One turning vector, and how many ticks it has turned:
The counts run from 0 to 71.
[  4.9  -1.2 -13.6   4.2   3.9 -53.8  53.0  22.4  20.3  11.8   0.6  17.2
  -0.3  43.9  51.2 -53.0 -12.2  16.8  10.2   7.9  23.5 -12.9 -31.4 -12.3]
51
[-21.5  26.4 -12.5 -24.0  23.8 -25.0  20.1  -6.5   0.4  43.0  14.9  33.7
  19.8  12.1  11.8 -23.6  13.6 -44.8  29.3 -31.9  22.1 -25.2 -46.3 -11.8]
4
[-26.8  23.0   9.2   1.9  23.1 -30.1  14.6  -6.4  -1.1  34.6  27.0  39.9
  15.4  25.1  16.9 -27.6  25.8 -53.0  20.4 -20.3  -6.9 -11.9 -58.4 -25.1]
10
[ -0.5  -0.5  -1.0  15.8  -8.1 -52.6  47.3  14.1  31.4  21.7  23.7  42.1
  -4.1  63.5  46.9 -39.0  -0.1  -5.9   3.1   3.9   4.8  -0.7 -19.0  -9.0]
45
[-20.9   5.3  17.0   7.6   4.0 -35.6  16.5   2.7   4.5  28.0  29.6  45.8
   6.1  34.4  14.5 -20.2  20.3 -55.6   3.8 -27.2 -18.8 -13.4 -52.3 -23.6]
19
[ -2.9  -3.7   7.1   6.4 -14.7 -38.1  45.5  11.2  41.3  24.7   9.0  57.8
  -2.5  54.2  40.7 -20.6   3.7 -29.4 -11.1 -13.7  10.0 -20.9 -22.8  -3.2]
38
[ -1.3 -14.7  30.1  17.4   8.2 -41.4  39.6  33.6  30.6   8.7  14.5  39.7
  -7.5  55.0  30.1 -21.9  -2.0 -12.9  -7.9 -11.2  -0.6 -15.8 -57.0 -19.9]
34
[-24.5  16.8   7.9 -19.0  16.4 -36.6   4.8  -7.5   6.3  38.5  17.3  45.2
  14.1  19.1   8.5 -21.7  18.1 -56.2   6.0 -36.7  12.0 -31.2 -55.1 -16.6]
13
[ -5.8   1.1 -27.8  -5.8   7.6 -50.2  41.8   5.5   8.0  16.2  -4.3  11.9
   8.5  36.1  45.0 -65.1 -11.0  16.4   9.7   3.0  38.5 -22.0 -30.7 -15.6]
59
[ -9.5 -10.5  22.8  16.2   5.6 -43.2  23.8   6.2  21.3  16.1  29.2  52.4
  -2.3  46.8  19.9 -22.3  10.6 -38.7  -2.3 -21.5 -21.3 -17.4 -53.1 -24.5]
27
[-22.9   1.8 -40.6 -22.7   5.1 -53.2  33.8 -14.9   3.3  25.8   1.6  16.4
  20.2  24.0  40.9 -67.1   3.3  -7.3   8.6   0.3  35.8 -35.7 -17.9 -10.9]
66
[ -5.0 -14.3  20.6  21.4  -1.9 -44.8  37.4  24.8  30.3   9.3  16.7  40.6
 -10.3  53.8  38.8 -25.8  -1.4 -14.2  -1.7  -9.1  -8.9 -13.4 -51.4 -21.8]
35
[-16.0  35.2 -14.8   2.9  28.5 -25.8  20.4  -7.7  -7.1  40.2  21.5  27.0
  18.1  28.3  20.9 -40.2  24.2 -33.5  45.2 -29.0   4.5  -4.7 -49.7 -32.2]
1
[ -5.1  -6.3  15.9  13.9  -5.5 -37.9  42.3  14.7  33.5  11.8  19.1  49.8
 -14.4  60.8  31.4 -24.2   0.1 -19.2   1.0  -7.3 -13.3 -11.7 -31.9 -21.3]
36
[ -4.9 -17.1   5.3  -4.7  -2.5 -53.3  51.2  22.8  47.1  21.5   7.7  46.2
  -8.4  50.6  37.8 -27.6 -14.8  -9.6 -12.8  -7.6  21.5 -32.5 -36.8  -2.2]
40
[ -4.9   6.7  -6.6   6.8 -21.0 -48.4  53.1   6.3  34.6  11.1  20.3  40.8
  -7.4  64.6  48.8 -32.6  -4.1 -15.6   2.3   6.4  13.9  -6.7 -12.1  -4.5]
46
[-19.4  23.4  -6.0 -24.0  25.9 -30.0  19.7   0.9   1.7  44.4   7.4  30.5
  24.9   8.3  13.5 -29.1  10.9 -36.3  24.6 -37.6  21.1 -38.2 -65.9 -14.7]
5
[ -7.1 -18.7  12.3  -3.7   0.6 -39.2  36.4  20.3  43.7  22.4   7.1  46.8
   0.1  36.0  23.2 -13.2  -7.1 -27.7 -10.5 -25.6  10.4 -34.4 -51.8  -6.1]
31
[ -4.0 -18.8  23.5  -2.6   7.9 -48.7  36.5  25.5  33.7  17.1  11.4  37.1
  -3.8  36.0  21.3 -19.9 -11.3 -26.8 -18.8 -23.4   9.8 -30.7 -60.9 -14.4]
32
[-12.8   7.1 -35.0 -18.2 -10.9 -49.7  47.4   1.3  26.8  24.9   7.2  33.4
   7.7  43.2  48.1 -53.9  -3.1  -2.5   8.1   6.1  34.7 -19.9 -10.6  -1.0]
56
[-19.5  33.2 -20.1 -15.9  17.8 -26.2  16.9 -15.4  -4.6  39.2  23.3  38.0
  17.9  23.3  12.8 -26.1  21.2 -48.5  34.1 -31.4  16.8 -18.5 -37.6 -14.3]
3
[-18.9  10.3 -47.3 -10.3  -7.0 -43.0  41.0 -17.3  -3.2  23.5   5.0  29.6
  22.0  34.1  44.2 -64.3   4.2  -8.4  14.4   4.8  25.0 -15.9  -9.7 -13.5]
64
[ -0.6  -3.2  -7.6  -7.7  -1.5 -51.3  55.1  12.4  40.0  18.2  -4.9  31.1
   2.5  49.9  50.6 -36.2 -15.7   7.8   3.8  -1.2  32.5 -26.1 -21.6  -2.6]
49
[-17.4 -13.1  27.3 -12.6  15.4 -38.5  19.3   8.4  24.8  24.6  17.8  43.9
   1.2  25.4  13.7 -16.2  -0.3 -37.8  -8.5 -28.0  10.1 -36.8 -69.1 -19.3]
23
[ -4.9   2.5  -9.0  -2.6 -17.4 -51.7  46.7   8.1  40.0  23.4  11.9  41.4
  -1.9  51.6  48.9 -34.2  -5.0  -9.2   0.8   1.7  25.9 -15.1 -13.5  -1.6]
47
[ -8.9   4.4 -31.8  -3.1 -13.9 -48.4  50.8  -5.1  25.8  16.5  12.9  38.6
   5.0  50.1  49.7 -43.2  -2.5  -4.1   7.8   8.7  27.6  -7.9  -1.3  -2.7]
55
[  0.9 -14.3   5.2  15.7   1.2 -48.1  41.5  33.7  31.8   4.9  11.8  26.1
 -11.6  60.1  43.9 -35.6 -10.8   9.6   3.2  -3.3   8.0 -13.6 -31.7 -17.6]
43
[-18.4   6.6 -35.2 -10.2  24.3 -46.6  24.7  -4.2  -9.7  21.6   2.0   7.8
  21.4  20.1  41.3 -70.8   0.4   4.4   8.6  -0.2  23.4 -27.5 -37.2 -21.0]
68
[ -9.7  -7.8  24.1   9.2  18.3 -41.6  23.9  21.3  17.8  16.8  13.6  32.9
   0.2  33.4  24.4 -21.8  -1.8 -28.1  -4.2 -29.3  -2.8 -29.4 -72.1 -26.1]
25
[-20.4   9.0 -36.0   8.1  13.0 -45.8  23.7 -13.7 -17.8  11.1   9.7  12.8
  20.5  32.7  34.7 -78.4   8.6  -9.1  19.1   2.6   7.1 -17.9 -21.7 -35.2]
70
[ -1.1  -2.8  -8.1  -4.5 -10.2 -44.6  52.8   8.7  36.0  18.6  10.1  36.8
  -5.7  42.3  50.3 -38.8  -8.0  -1.3   0.4  -2.4  29.6 -22.0 -18.4   4.7]
48
[-21.7  12.9 -44.2 -22.7  -4.2 -47.9  44.2 -15.5   7.9  22.5   6.2  28.1
  18.4  29.8  38.7 -59.1   3.3 -10.7   8.6   3.8  32.7 -24.4 -13.3  -3.6]
65
[-24.2   0.6  16.1  -1.1   4.4 -34.4  18.1  -6.4  21.9  30.5  31.2  57.0
  10.4  25.1  15.6 -20.5  12.2 -55.1   4.6 -31.1 -12.4 -16.9 -51.1 -21.8]
20
[-27.2  10.7 -44.9  10.4   9.3 -41.7  25.7 -20.9  -8.8  20.1   8.5  18.0
  20.9  28.2  31.8 -73.7  17.3 -16.9  20.1   9.0   3.8 -19.0 -21.7 -32.4]
71
[-19.1   6.7   9.3 -21.5  27.3 -33.2  19.6   2.4   8.3  36.8  15.3  34.7
  14.0  22.6   7.3 -18.7  10.9 -45.1   5.2 -34.3   8.8 -39.6 -66.9 -18.5]
14
[  5.5  -9.5  -0.7  22.1  -9.0 -51.6  46.3  22.0  29.8  10.0  16.9  37.4
  -7.7  64.2  49.5 -40.0  -9.0   3.8   1.7  -3.0   6.8   0.0 -22.5 -12.7]
44
[-13.7   6.3 -46.5  -4.1  -4.9 -47.5  36.2 -18.2   1.5  17.2   9.1  22.2
  11.9  39.3  40.1 -65.9   5.5  -8.8  15.7   0.9  19.3  -8.5 -12.3 -17.1]
63
[  0.7 -17.2  23.0   5.1   7.4 -46.9  39.2  25.9  27.9  14.7  11.1  34.6
 -10.3  47.5  28.2 -24.3 -10.2 -12.0  -9.8 -19.5   5.9 -29.7 -55.6 -14.6]
33
[-13.6  21.6   2.9 -12.2  31.7 -33.2  12.0   5.0  -7.9  35.4   8.3  19.4
  20.4  13.1  12.1 -35.4  13.2 -30.9  24.8 -34.8  11.0 -28.6 -68.3 -32.3]
7
[ -8.7  -9.1   7.7  10.8 -11.3 -44.1  48.5  13.9  37.2  10.7  23.4  55.5
 -13.7  60.7  36.5 -22.5   0.7 -23.9  -4.7  -8.2  -1.7 -13.0 -28.6 -12.4]
37
[-23.0  24.6   6.1  -0.1  28.9 -28.9   8.5  -5.4 -15.5  30.8  21.0  29.1
  13.5  28.0  12.6 -35.0  21.7 -44.0  29.9 -30.1  -5.2  -3.8 -61.4 -32.9]
9
[-12.9  30.4 -11.2   2.6  28.4 -26.6  16.1   0.9 -14.7  34.4  18.8  27.4
  18.9  28.6  13.1 -36.1  19.2 -30.8  48.8 -24.7  13.9  -6.8 -57.1 -38.0]
0
[ -7.5 -17.1  27.2   3.0  15.7 -38.2  20.5  19.7  27.1  16.9  17.5  35.3
  -0.5  28.5  17.0 -16.2  -0.7 -32.6  -1.5 -29.2  -5.3 -37.7 -69.9 -21.6]
24
[-21.0  43.1 -13.6  -2.3  17.8 -30.0  17.3  -9.2 -12.4  38.8  20.4  39.2
  20.1  21.6  12.9 -37.8  23.5 -40.0  38.4 -28.9  12.9  -8.5 -42.1 -19.1]
2
[ -5.0  -2.0  -6.5  -4.2  -0.3 -49.8  56.6  19.9  37.9  15.8  -3.3  23.7
  -2.4  47.7  49.6 -46.0 -16.4   8.9  -3.0  -1.6  34.1 -21.9 -30.3  -7.3]
50
[-18.9  19.3  -4.3 -21.1  32.5 -33.4  10.5   1.6  -1.3  38.2   8.5  23.6
  20.2  10.7  14.0 -29.9   9.1 -32.2  26.7 -36.4  15.0 -36.8 -68.6 -23.7]
6
[-15.6   5.2  20.9  11.3  12.0 -44.3  16.5   7.3   9.0  22.3  25.0  42.7
   6.5  32.0  19.7 -29.0  18.9 -46.6   9.8 -28.3 -23.4 -12.6 -65.2 -34.5]
18
[-17.9  -4.4  20.8 -13.2   8.4 -36.1  25.7   2.4  31.8  26.9  16.4  52.4
   2.9  22.1  14.6 -13.6   6.9 -43.7  -7.9 -35.8   1.7 -44.0 -55.9 -13.5]
22
[ -9.5   5.9 -29.3   6.6 -10.5 -53.3  50.7  -2.2  14.8  11.4  14.8  31.0
   8.1  51.8  52.2 -54.2   3.9  -2.5  16.1   8.9  21.4  -0.5 -10.0  -9.9]
54
[-12.5   5.1  20.8   8.2  19.7 -35.0  14.6   6.9   2.5  24.0  26.3  34.5
   7.9  31.4   9.0 -26.3  11.1 -39.1  11.1 -25.4 -10.5 -21.7 -75.8 -27.9]
17
[-15.2 -11.2  16.3  -1.7  -4.3 -39.1  36.7   7.4  35.3  19.7  27.3  62.1
  -4.5  48.1  26.1 -10.2   9.3 -42.1  -7.4 -21.5 -10.1 -21.4 -38.4 -13.4]
29
[-21.8  -0.8  19.4  -5.4  32.1 -36.4  14.7   7.3   2.4  26.1  15.8  29.9
   8.9  21.3  10.9 -24.1  12.8 -42.9   4.0 -28.0   1.4 -29.0 -76.3 -30.5]
16
[ -1.3   1.0 -27.8   3.5   9.9 -52.9  41.7   2.2   1.3  13.8   0.3   8.5
  17.9  36.7  43.1 -72.9  -6.7  20.3  19.8  10.9  23.5 -13.4 -27.0 -17.1]
60
[  6.1   0.6 -10.5  11.4   2.5 -49.8  50.5  15.9  18.9  10.6   7.0  20.0
   4.3  53.8  45.0 -52.2  -7.9   8.6  11.4  10.0  12.8  -6.4 -30.3 -22.9]
52
[-13.9   8.1 -30.6   8.1  -4.3 -52.0  36.0  -8.6  -4.6  16.0   8.7  24.2
  16.8  45.6  44.2 -64.7   1.6  -5.6  17.5   8.3  18.7  -4.9 -14.6 -27.5]
62
[-23.7  12.0   6.0 -14.5  13.3 -28.2  12.2 -12.3   9.7  35.8  18.1  49.2
  16.8  21.8  10.6 -18.8  18.1 -60.7  13.9 -33.8   4.1 -36.5 -59.0 -15.0]
12
[ -4.9  -1.1 -27.5 -18.0   4.9 -49.4  45.8   1.9  15.2  21.3  -2.5  15.7
  11.2  33.3  46.6 -61.0 -14.3   9.0   5.1   5.6  38.7 -25.3 -23.4  -7.8]
58
[-21.5   0.4  19.5 -13.9   6.9 -37.9  20.6  -9.2  29.1  31.9  24.0  54.8
   1.8  34.6   7.7 -10.4   8.0 -56.9  -3.9 -26.7   4.1 -36.1 -50.1 -11.7]
21
[  0.2   8.8 -33.1 -16.8  -3.9 -54.8  49.2  -0.4  24.4  23.8  -0.4  23.0
   9.1  38.7  49.3 -55.9  -8.0  -3.9   4.5   3.0  38.1 -25.2 -18.4   1.0]
57
[-13.0  -0.6  17.0  14.2  -3.3 -39.6  30.3   5.5  25.2  25.0  23.9  56.7
  -2.0  47.7  22.7 -13.2  12.9 -41.6  -7.4 -22.8 -18.5 -15.8 -51.6 -17.6]
28
[ -7.7  -7.8  27.2  18.3  13.5 -42.4  22.7  21.5  22.0  10.6  18.6  40.2
  -6.9  44.9  19.5 -20.1   3.0 -33.2  -4.3 -24.9 -15.5 -20.8 -62.0 -27.9]
26
[-17.2  22.3   9.8  -3.0  32.9 -31.2  11.2   6.2  -8.6  35.9  14.9  16.4
  20.1  20.7  12.4 -34.7  16.3 -37.5  31.2 -29.3   4.3 -16.9 -70.7 -38.8]
8
[-24.2  21.3   4.8  -5.6   7.0 -34.9  21.5  -8.6   4.5  37.4  30.5  49.6
  17.2  23.1   7.7 -32.0  22.7 -57.6  14.0 -26.4   1.3 -21.6 -51.9 -20.1]
11
[-23.5   4.5 -35.1   2.3  15.7 -47.7  24.2  -9.0 -10.6  12.4   3.6   7.1
  26.0  24.1  41.8 -75.3   0.4  -1.3  20.4   4.8  22.9 -19.0 -32.2 -25.6]
69
[ -3.9  -6.3   6.0   0.1 -11.9 -48.3  43.0  11.3  39.9  18.5   9.5  46.6
  -7.3  51.8  40.8 -20.9  -7.8 -24.9 -12.5 -11.1  14.7 -28.7 -25.3  -4.4]
39
